data = [-3, 2, 31, -15, -19, -3, -35, 23, -3, -17, -4, -3, 23, -1]
data[0] = -3
data[11] = -3
data[13] = -1
data[2] = 31
data[10] = -4
data[1] = 2

X =
[[-15  22 -50  12  21  41]
 [ 16 -57  -8  23 -31  15]]
Rows and columns are counted from 0.
row 0 col 0 -> -15
row 1 col 3 -> 23
row 1 col 1 -> -57
row 0 col 5 -> 41
row 1 col 0 -> 16

M =
[[9691, 7271, 3517, 6376, 8603, 3820, 3050, 3137, 6880, 8957, 9316, 5804, 7637],
 [9712, 7246, 3507, 6384, 8595, 3816, 3051, 3109, 6894, 8973, 9321, 5810, 7665],
 [9724, 7157, 3556, 6333, 8567, 3807, 3055, 3053, 6949, 8997, 9384, 5844, 7658],
 [9289, 6697, 3920, 6312, 8152, 3687, 3290, 3037, 7268, 9072, 9784, 5694, 7859],
 [9642, 7407, 3465, 6428, 8650, 3825, 3067, 3280, 6811, 8872, 9201, 5787, 7650],
 [9707, 6892, 3661, 6263, 8480, 3777, 3092, 2884, 7085, 9098, 9587, 5892, 7695],
 [9447, 7840, 3344, 6587, 8715, 3817, 3069, 3658, 6602, 8680, 8958, 5656, 7612],
 [9735, 7070, 3556, 6317, 8540, 3801, 3070, 2985, 6980, 9053, 9453, 5866, 7663],
 [9547, 7646, 3385, 6516, 8680, 3831, 3058, 3474, 6698, 8780, 9060, 5723, 7612],
 [9283, 6710, 3924, 6342, 8153, 3699, 3298, 3046, 7272, 9083, 9790, 5719, 7862],
 [9167, 8220, 3274, 6693, 8776, 3820, 3134, 4080, 6390, 8462, 8739, 5571, 7574],
 [9708, 6893, 3648, 6237, 8480, 3783, 3109, 2883, 7098, 9091, 9583, 5886, 7713],
 [9166, 8228, 3294, 6696, 8779, 3816, 3117, 4064, 6403, 8473, 8767, 5569, 7562],
 [9618, 7487, 3433, 6451, 8652, 3809, 3057, 3343, 6776, 8848, 9166, 5757, 7627]]
Indices start at 0.
row 0 col 0	9691
row 4 col 10	9201
row 0 col 5	3820
row 4 col 1	7407
row 10 col 10	8739
row 5 col 3	6263
row 0 col 2	3517
row 3 col 8	7268
row 6 col 12	7612
row 11 col 3	6237
row 1 col 2	3507
row 12 col 4	8779
row 2 col 2	3556
row 13 col 11	5757
row 8 col 0	9547
row 5 col 6	3092
row 6 col 7	3658
row 6 col 3	6587
row 4 col 7	3280
row 7 col 10	9453
row 4 col 12	7650
row 11 col 9	9091
row 6 col 11	5656
row 12 col 12	7562
row 4 col 2	3465
row 2 col 8	6949
row 9 col 1	6710
row 1 col 4	8595
row 4 col 11	5787
row 1 col 8	6894
row 1 col 1	7246
row 2 col 12	7658
row 7 col 0	9735
row 0 col 11	5804
row 1 col 10	9321
row 9 col 0	9283
row 12 col 3	6696
row 4 col 4	8650
row 10 col 4	8776

W =
[[4487 4270 8456 4482 8514 5698 4457 8806]
 [7387 6740 3526 7412 3558 5306 7308 3537]
 [6286 8144 4797 6313 4807 1669 6118 4765]
 [3503 5907 8017 3457 8038 3923 3347 8134]]
W[-4, 0]: 4487
W[:, 3]: [4482, 7412, 6313, 3457]
W[3, 3]: 3457
W[3, 7]: 8134
W[1, 3]: 7412
W[2, -1]: 4765
W[1, 2]: 3526
W[:, -1]: [8806, 3537, 4765, 8134]
W[:, -8]: [4487, 7387, 6286, 3503]
W[0, -2]: 4457
W[3, 6]: 3347
W[3, -6]: 8017
W[1]: [7387, 6740, 3526, 7412, 3558, 5306, 7308, 3537]
W[0, -1]: 8806
W[1, -4]: 3558

A =
-6,-8,10,-8,-29,-12,-10,8,39,-7,-18
-17,-6,18,21,-20,13,-20,-32,7,10,-9
12,-12,4,11,-8,-6,36,20,19,-15,2
5,-21,6,12,-26,-19,-6,32,17,-13,0
-5,-16,23,24,-32,2,2,16,0,6,-19
1,20,-11,-7,22,-4,4,-19,14,-11,33
A[0,0] -> -6
A[2,0] -> 12
A[4,10] -> -19
A[5,0] -> 1
A[1,7] -> -32
A[1,2] -> 18
A[3,9] -> -13
A[5,10] -> 33
A[3,2] -> 6
A[5,4] -> 22
A[2,7] -> 20
A[4,8] -> 0
A[2,1] -> -12
A[:, 9] -> [-7, 10, -15, -13, 6, -11]
A[3,3] -> 12
A[1] -> [-17, -6, 18, 21, -20, 13, -20, -32, 7, 10, -9]
A[3,7] -> 32
A[4,2] -> 23
A[3,4] -> -26
A[1,6] -> -20
A[2] -> [12, -12, 4, 11, -8, -6, 36, 20, 19, -15, 2]
A[2,5] -> -6
A[:, 10] -> [-18, -9, 2, 0, -19, 33]

m =
12.22,5.48,0.07,-17.51,6.83,17.49,-12.21,-8.97,-11.36,4.27,6.10,4.89,-12.33,0.38,-7.09
9.20,-8.62,-2.91,-9.23,-7.31,8.80,15.61,-0.69,6.70,-0.08,-12.49,-17.76,7.37,2.28,23.85
-20.46,4.03,-0.37,12.37,4.12,-27.00,-19.88,-2.97,-8.79,2.16,8.30,9.25,-11.81,-2.11,-22.96
-9.04,8.27,-1.33,5.80,6.66,-8.27,-20.85,3.38,-14.14,15.46,22.04,18.33,-19.17,2.77,-12.23
-16.33,-4.60,7.27,6.24,-5.18,-7.44,9.67,2.25,15.48,5.05,-8.93,-16.91,12.50,3.55,7.15
-2.99,-5.23,-5.63,-9.06,-10.48,-10.94,20.36,3.81,15.93,-8.89,-7.46,-19.84,18.40,0.12,13.48
-3.88,0.08,-1.59,11.13,-7.01,-16.91,19.93,-3.76,10.73,-4.51,-8.42,-15.38,25.13,3.79,24.67
m[0,0] -> 12.22
m[2,6] -> -19.88
m[-4,0] -> -9.04
m[0,12] -> -12.33
m[-4,-4] -> 18.33
m[-5,-10] -> -27.00
m[6] -> [-3.88, 0.08, -1.59, 11.13, -7.01, -16.91, 19.93, -3.76, 10.73, -4.51, -8.42, -15.38, 25.13, 3.79, 24.67]
m[-7] -> [12.22, 5.48, 0.07, -17.51, 6.83, 17.49, -12.21, -8.97, -11.36, 4.27, 6.10, 4.89, -12.33, 0.38, -7.09]
m[-7,-7] -> -11.36
m[:, -8] -> [-8.97, -0.69, -2.97, 3.38, 2.25, 3.81, -3.76]
m[-6,-2] -> 2.28
m[-1,11] -> -15.38
m[5] -> [-2.99, -5.23, -5.63, -9.06, -10.48, -10.94, 20.36, 3.81, 15.93, -8.89, -7.46, -19.84, 18.40, 0.12, 13.48]
m[1,11] -> -17.76
m[-1,-6] -> -4.51
m[:, 8] -> [-11.36, 6.70, -8.79, -14.14, 15.48, 15.93, 10.73]
m[-1,-13] -> -1.59
m[3] -> [-9.04, 8.27, -1.33, 5.80, 6.66, -8.27, -20.85, 3.38, -14.14, 15.46, 22.04, 18.33, -19.17, 2.77, -12.23]
m[:, -3] -> [-12.33, 7.37, -11.81, -19.17, 12.50, 18.40, 25.13]
m[4,-8] -> 2.25
m[:, -11] -> [6.83, -7.31, 4.12, 6.66, -5.18, -10.48, -7.01]
m[-6] -> [9.20, -8.62, -2.91, -9.23, -7.31, 8.80, 15.61, -0.69, 6.70, -0.08, -12.49, -17.76, 7.37, 2.28, 23.85]
m[-3,4] -> -5.18
m[:, -2] -> [0.38, 2.28, -2.11, 2.77, 3.55, 0.12, 3.79]
m[-7,-13] -> 0.07
m[4] -> [-16.33, -4.60, 7.27, 6.24, -5.18, -7.44, 9.67, 2.25, 15.48, 5.05, -8.93, -16.91, 12.50, 3.55, 7.15]
m[-2,12] -> 18.40
m[1,-10] -> 8.80
m[-5,10] -> 8.30
m[5,-5] -> -7.46
m[:, 6] -> [-12.21, 15.61, -19.88, -20.85, 9.67, 20.36, 19.93]
m[:, 1] -> [5.48, -8.62, 4.03, 8.27, -4.60, -5.23, 0.08]
m[-1,12] -> 25.13
